In the rows, zero is written as 128.
which system made each run
seq 1, E (10 x 20)
139	128	157	158	136	136	99	148	73	139	136	129	116	174	84	155	193	148	183	89
100	104	109	122	118	165	175	127	165	172	142	125	162	106	135	57	150	122	63	105
133	123	130	163	178	133	120	125	139	34	80	116	116	151	126	120	73	139	132	175
151	96	156	152	102	114	142	194	135	189	119	144	99	120	115	183	130	127	170	77
111	131	57	132	56	107	163	103	123	126	150	102	121	94	145	95	130	138	67	163
111	177	178	123	158	86	97	88	127	91	82	169	88	162	118	118	112	92	154	144
120	108	116	119	142	96	116	133	113	208	139	90	175	116	84	176	148	162	139	70
124	171	116	149	130	167	157	105	154	140	146	101	146	143	215	82	132	140	91	182
168	128	191	132	180	119	86	138	156	98	147	146	95	106	72	139	86	101	136	154
159	116	89	150	83	150	168	147	106	146	155	120	145	145	85	160	195	162	168	100
seq 2, N (10 x 20)
144	118	105	194	90	122	157	153	126	138	158	142	101	136	181	174	161	182	99	170
112	170	118	152	139	65	146	134	160	147	139	159	118	90	98	77	85	56	106	138
152	157	111	101	111	100	132	83	116	103	95	111	132	159	63	182	138	150	198	120
119	142	168	98	109	156	149	91	174	206	129	131	133	144	198	124	163	145	98	119
115	145	101	124	176	86	99	105	116	73	154	146	154	105	162	148	99	142	81	195
173	172	144	156	134	134	141	175	122	137	162	183	128	141	118	154	150	83	207	120
151	125	97	69	117	156	169	86	178	144	148	100	183	96	72	103	129	122	121	118
130	127	163	103	122	167	125	86	137	46	86	160	93	174	176	124	138	149	128	169
127	85	161	99	148	101	105	174	133	157	152	199	138	84	150	185	126	117	110	102
131	135	26	135	88	136	180	162	98	91	138	122	175	111	142	117	120	110	155	136
seq 3, N (10 x 20)
157	144	181	109	134	202	122	89	140	148	122	84	125	177	108	111	171	148	171	112
121	81	164	127	162	152	108	104	158	118	156	136	131	117	147	123	147	181	35	160
125	118	114	203	152	100	148	184	121	71	133	204	110	131	131	140	131	123	122	153
145	122	108	130	116	108	182	165	170	162	101	131	144	103	60	134	93	87	175	77
135	123	109	84	66	148	151	73	151	113	70	62	107	143	140	134	104	159	138	137
105	127	188	102	110	104	74	111	113	150	128	147	70	123	205	146	124	128	88	148
108	143	73	140	134	67	101	155	55	134	187	150	163	98	129	155	151	118	121	128
126	190	107	147	149	161	159	128	120	147	131	108	172	156	108	62	144	80	187	106
153	117	180	90	178	177	100	75	170	121	118	74	142	141	89	128	118	166	128	136
151	86	161	163	122	163	132	144	142	101	159	167	92	141	166	158	167	184	79	169
seq 4, X (10 x 20)
125	92	148	86	117	182	93	83	106	59	124	105	106	134	94	76	145	139	101	143
98	77	157	156	122	137	131	166	105	110	124	210	100	149	149	121	188	142	95	107
96	85	85	156	156	103	163	193	142	154	111	137	176	88	130	125	85	115	107	91
140	154	100	152	126	143	139	155	117	112	78	66	132	149	174	142	65	122	192	138
143	124	173	109	71	125	78	110	113	147	123	66	44	117	117	122	99	117	131	137
89	130	99	155	99	81	100	95	68	110	161	132	99	129	112	102	181	149	68	153
78	158	135	159	177	81	143	130	127	161	109	184	156	147	99	89	160	94	131	82
129	114	123	137	188	154	139	130	146	160	97	59	191	149	104	146	114	174	156	94
173	138	182	170	135	180	135	122	179	132	128	86	80	152	170	127	106	159	120	182
156	103	140	150	121	93	106	129	142	69	157	148	67	91	61	140	105	128	88	177
seq 5, L (10 x 20)
117	179	124	112	170	149	143	93	116	127	146	171	192	168	134	107	199	127	152	119
131	93	165	83	203	172	122	123	180	130	136	139	187	107	129	123	112	137	99	118
173	82	120	143	124	206	141	168	122	88	155	119	142	132	167	170	145	182	136	151
146	85	144	112	57	169	152	169	146	138	153	165	81	91	143	94	136	90	104	119
108	101	63	95	71	110	140	140	78	58	93	149	126	112	103	125	119	106	152	107
79	137	138	91	108	113	122	130	96	178	68	140	134	155	184	127	137	104	164	66
93	133	97	97	151	91	76	117	86	148	137	70	164	92	176	140	81	134	100	140
141	183	157	163	159	162	80	145	81	124	173	104	115	150	179	99	138	106	155	164
134	110	165	117	146	154	79	117	113	133	176	90	113	106	45	69	142	107	105	118
102	102	116	166	139	169	145	109	111	74	99	115	128	177	93	79	181	171	116	123
seq 6, P (10 x 20)
125	130	83	148	45	148	195	108	140	138	129	124	116	146	155	107	178	157	104	139
107	145	149	112	131	55	129	89	167	103	88	183	88	111	116	124	87	96	97	149
141	147	83	133	124	80	135	144	98	142	121	121	164	137	134	224	130	160	187	114
113	180	131	93	126	142	147	102	160	211	149	107	167	116	176	80	128	86	120	115
159	159	135	123	182	119	76	96	119	68	169	106	132	118	105	138	99	132	122	198
168	123	174	134	131	171	126	157	125	160	178	175	128	147	127	165	201	138	158	108
106	83	93	95	130	147	157	112	154	111	151	141	169	86	89	75	137	126	61	123
134	121	129	139	142	147	145	145	128	31	81	188	116	160	172	145	115	130	154	160
150	74	139	85	74	133	138	165	151	177	112	122	113	89	149	189	101	136	139	92
101	162	59	113	60	110	131	102	79	107	141	99	121	113	169	86	126	105	109	159
seq 7, E (10 x 20)
105	108	164	195	174	100	70	167	82	137	164	133	98	126	134	124	143	143	85	140
119	153	98	193	136	135	152	174	108	154	167	115	141	121	85	52	142	79	140	109
137	130	134	132	115	163	160	102	173	116	74	60	106	142	75	68	89	115	148	124
131	80	175	158	112	120	127	115	158	132	69	109	66	162	119	173	130	198	110	127
98	114	112	198	125	64	153	150	139	155	145	178	111	117	143	139	155	152	62	142
117	193	79	165	147	62	162	127	140	123	124	144	148	114	100	100	93	77	143	147
156	173	136	102	113	110	140	89	160	176	93	66	130	140	95	161	95	124	189	115
147	131	163	113	109	131	118	68	158	172	148	94	108	138	157	169	157	194	84	162
136	154	155	159	186	107	114	114	144	109	189	198	134	131	124	130	168	139	83	180
158	156	95	135	172	134	170	149	152	124	158	160	196	120	66	129	137	98	179	114
seq 8, T (10 x 20)
143	151	119	139	84	136	118	136	115	152	125	36	88	111	100	84	80	85	161	125
109	163	156	138	90	113	86	84	75	131	132	105	64	161	98	80	172	112	127	131
67	114	142	159	162	81	104	104	100	161	126	144	136	146	97	109	186	160	74	99
94	124	99	198	191	119	172	138	158	146	100	112	181	152	138	116	127	171	102	125
160	132	159	180	154	152	169	151	204	139	86	93	107	142	115	120	71	128	151	139
184	128	154	153	64	137	141	117	159	139	143	91	51	127	91	145	129	144	134	160
123	153	132	132	66	74	147	93	132	158	151	186	83	130	107	135	189	123	101	133
93	146	95	119	153	40	147	89	138	137	104	176	170	129	106	178	144	150	116	118
139	159	130	116	182	125	149	116	171	163	100	112	194	150	165	186	101	159	168	124
188	161	177	112	153	159	114	117	185	155	163	91	122	109	156	145	78	117	138	176
seq 9, L (10 x 20)
110	157	97	135	92	128	130	114	96	130	74	42	111	149	120	83	94	107	172	113
90	138	181	123	133	85	65	81	109	142	82	85	68	150	139	122	109	142	103	133
99	147	119	199	166	66	85	125	81	145	163	110	121	137	115	132	155	159	88	151
126	170	142	202	189	131	149	144	160	158	151	117	142	135	86	60	128	98	122	133
162	109	145	156	164	151	141	114	181	101	94	74	120	140	45	129	92	156	143	136
144	106	157	171	94	129	160	105	172	140	98	122	70	163	125	164	154	196	107	144
121	120	106	170	102	53	169	135	168	131	131	183	95	96	114	148	115	130	74	155
148	177	90	155	124	76	179	152	148	129	110	165	146	129	100	162	108	92	194	121
152	171	139	69	117	110	148	77	182	182	104	99	150	125	120	170	100	122	170	119
152	166	136	89	130	112	111	54	144	105	145	134	134	140	167	183	136	172	110	195
seq 10, P (10 x 20)
182	107	170	123	137	117	124	105	189	110	150	144	93	104	41	157	117	139	112	154
128	126	83	145	87	125	186	111	130	117	137	176	148	158	127	158	208	177	122	132
102	128	134	91	143	94	168	110	200	139	93	193	149	101	148	121	95	98	93	122
160	146	74	121	125	108	140	139	123	92	127	112	162	116	167	210	83	152	167	168
158	173	158	82	85	153	137	121	151	199	168	135	121	112	181	124	136	82	151	127
135	146	105	75	130	102	78	75	96	85	185	119	143	93	81	123	130	120	106	167
128	139	164	109	161	151	108	136	94	115	144	208	154	165	150	148	199	121	162	107
113	59	117	81	162	158	126	149	142	136	143	122	192	79	125	120	111	134	89	98
137	121	108	150	120	189	137	165	104	49	129	138	120	139	201	104	115	120	137	171
159	78	176	88	75	143	107	163	136	132	122	137	62	91	110	144	98	95	144	104
seq 11, X (10 x 20)
88	131	93	134	97	109	102	144	38	161	116	94	143	151	163	149	166	149	158	86
88	158	158	136	150	125	106	119	138	208	133	85	129	118	165	59	110	94	91	117
122	135	138	165	204	136	64	124	77	81	144	82	139	149	102	111	125	149	127	153
148	119	175	194	128	171	141	166	139	152	147	131	83	151	79	79	169	112	139	106
106	76	93	159	139	137	168	119	160	80	91	105	134	119	75	86	111	161	74	136
125	117	148	181	127	108	154	153	142	99	49	169	80	176	151	169	118	156	156	126
139	94	113	137	93	71	137	145	158	186	113	84	105	83	101	180	78	147	111	112
124	200	78	158	96	73	142	86	117	119	124	99	118	143	157	140	119	139	132	185
126	174	179	92	134	74	89	71	136	164	121	140	100	136	69	134	138	100	148	111
128	138	107	126	143	129	130	80	118	157	169	105	178	148	100	148	203	191	107	127
seq 12, T (10 x 20)
147	118	215	93	150	161	85	112	151	111	133	161	92	137	192	154	123	136	110	163
155	90	107	143	128	125	111	185	106	124	213	158	144	73	126	164	140	134	98	149
135	146	69	106	112	151	184	148	130	95	141	177	181	114	109	88	139	69	166	113
124	99	141	48	124	146	110	90	128	61	58	122	129	138	109	135	96	128	157	112
123	93	150	101	99	162	85	145	84	139	131	105	109	132	221	168	142	167	117	129
103	126	104	144	127	101	113	183	99	151	178	148	133	71	164	86	104	68	90	133
122	144	75	143	143	124	122	152	73	70	121	111	155	129	65	97	114	89	184	114
111	109	165	81	123	190	112	98	116	139	82	80	129	164	110	85	152	133	154	75
92	93	151	148	125	137	92	111	112	115	122	98	89	129	187	99	127	165	43	162
109	110	116	222	144	101	136	216	98	135	141	163	106	121	133	118	130	110	120	120

runs to name
seq 13 (2 x 20)
131	185	111	73	88	155	150	67	150	111	132	118	132	121	132	57	123	77	132	154
136	106	187	76	167	129	72	80	127	96	89	117	119	152	85	170	132	165	150	118
 | E
seq 14 (2 x 20)
99	115	128	72	97	102	164	114	176	138	77	170	124	98	125	98	91	75	115	96
118	122	99	73	93	105	110	106	85	92	73	116	134	141	173	197	108	155	167	125
 | N
seq 15 (2 x 20)
97	101	116	112	111	156	116	165	74	156	85	87	146	146	200	145	124	143	162	76
113	115	121	134	145	154	80	162	87	150	156	47	137	94	171	92	82	114	108	136
 | N
seq 16 (2 x 20)
95	104	100	125	112	88	83	162	47	165	171	133	145	104	162	163	159	140	107	105
87	163	73	132	167	114	144	148	108	142	131	120	200	111	140	67	105	76	136	108
 | T
seq 17 (2 x 20)
173	104	139	85	79	187	172	157	172	160	112	112	128	111	128	143	108	106	181	90
126	103	103	81	79	147	119	94	126	77	120	107	114	107	192	135	101	155	84	178
 | X
seq 18 (2 x 20)
86	132	127	172	125	89	149	152	128	115	130	217	100	120	143	76	150	86	81	134
100	106	84	123	166	92	136	159	103	122	83	115	187	120	80	149	100	124	171	70
 | X
seq 19 (2 x 20)
100	105	135	146	128	151	157	150	154	196	115	99	138	115	95	53	126	101	107	70
120	110	116	187	141	140	134	117	138	77	81	58	97	153	126	104	87	171	106	168
 | E
seq 20 (2 x 20)
179	152	125	143	85	144	153	111	153	127	168	105	92	119	39	100	145	103	151	142
129	124	150	111	105	141	166	59	176	109	87	147	111	169	74	117	174	163	117	122
 | E
seq 21 (2 x 20)
153	118	106	198	140	138	120	205	85	134	196	115	131	105	96	120	138	110	144	129
122	137	99	114	104	160	176	109	143	115	116	122	144	129	56	39	147	83	142	98
 | T
seq 22 (2 x 20)
143	191	168	192	144	123	120	130	143	137	111	101	73	157	130	86	95	92	156	161
160	128	147	156	128	105	116	112	138	169	145	72	107	131	30	160	143	162	143	116
 | P
seq 23 (2 x 20)
93	146	161	112	166	162	103	113	139	122	126	129	133	124	186	45	104	86	85	145
148	97	149	156	180	144	74	172	86	96	133	84	123	128	73	147	101	140	170	117
 | E
seq 24 (2 x 20)
126	112	168	101	126	162	101	61	144	143	145	77	111	139	125	108	158	181	67	150
114	100	135	186	158	128	124	145	119	58	148	190	105	138	132	110	161	150	70	171
 | L
seq 25 (2 x 20)
119	130	137	92	77	153	178	67	174	144	104	143	115	148	104	80	175	130	102	112
104	106	140	137	136	70	121	95	141	89	81	172	96	144	157	180	123	182	77	159
 | T
seq 26 (2 x 20)
94	145	103	150	133	80	70	97	60	133	153	61	115	121	89	97	132	134	99	139
103	173	180	166	164	149	118	117	126	181	120	109	120	179	124	64	162	107	144	104
 | E
seq 27 (2 x 20)
155	139	133	118	105	134	89	123	122	132	198	86	103	80	162	120	100	122	81	193
136	161	129	151	133	119	114	156	80	92	178	203	118	133	101	103	174	73	158	131
 | T
seq 28 (2 x 20)
130	103	126	125	80	192	163	148	109	107	81	121	113	166	107	100	161	119	184	78
86	81	146	95	103	120	111	85	139	118	55	88	91	130	135	105	100	156	78	119
 | P
seq 29 (2 x 20)
118	161	133	200	163	122	150	130	150	126	84	120	120	181	194	140	114	166	134	160
164	127	151	165	124	101	143	154	186	201	150	95	101	87	103	153	82	123	115	134
 | P
seq 30 (2 x 20)
113	192	111	164	188	98	116	106	125	113	100	85	152	157	156	125	82	130	149	165
164	155	209	148	173	127	78	116	151	179	157	89	98	134	107	149	119	135	136	145
 | L
seq 31 (2 x 20)
167	69	125	110	101	161	129	167	115	123	121	94	123	112	59	162	119	135	179	82
86	123	112	112	68	165	152	88	113	122	94	108	112	159	165	62	167	143	98	122
 | P
seq 32 (2 x 20)
92	177	108	171	105	95	141	137	91	188	122	112	118	148	111	74	155	82	157	87
88	147	134	140	161	83	104	66	126	139	85	69	123	149	64	92	117	142	110	119
 | T
seq 33 (2 x 20)
130	135	139	88	117	132	118	109	149	225	121	47	150	111	150	143	99	137	133	96
140	159	117	138	124	131	101	86	113	70	146	98	107	134	181	124	110	150	94	215
 | L
seq 34 (2 x 20)
98	86	136	135	171	87	86	162	104	171	149	121	146	86	67	121	118	114	99	81
112	143	86	182	158	176	154	157	92	95	118	100	169	166	132	74	144	125	164	119
 | P
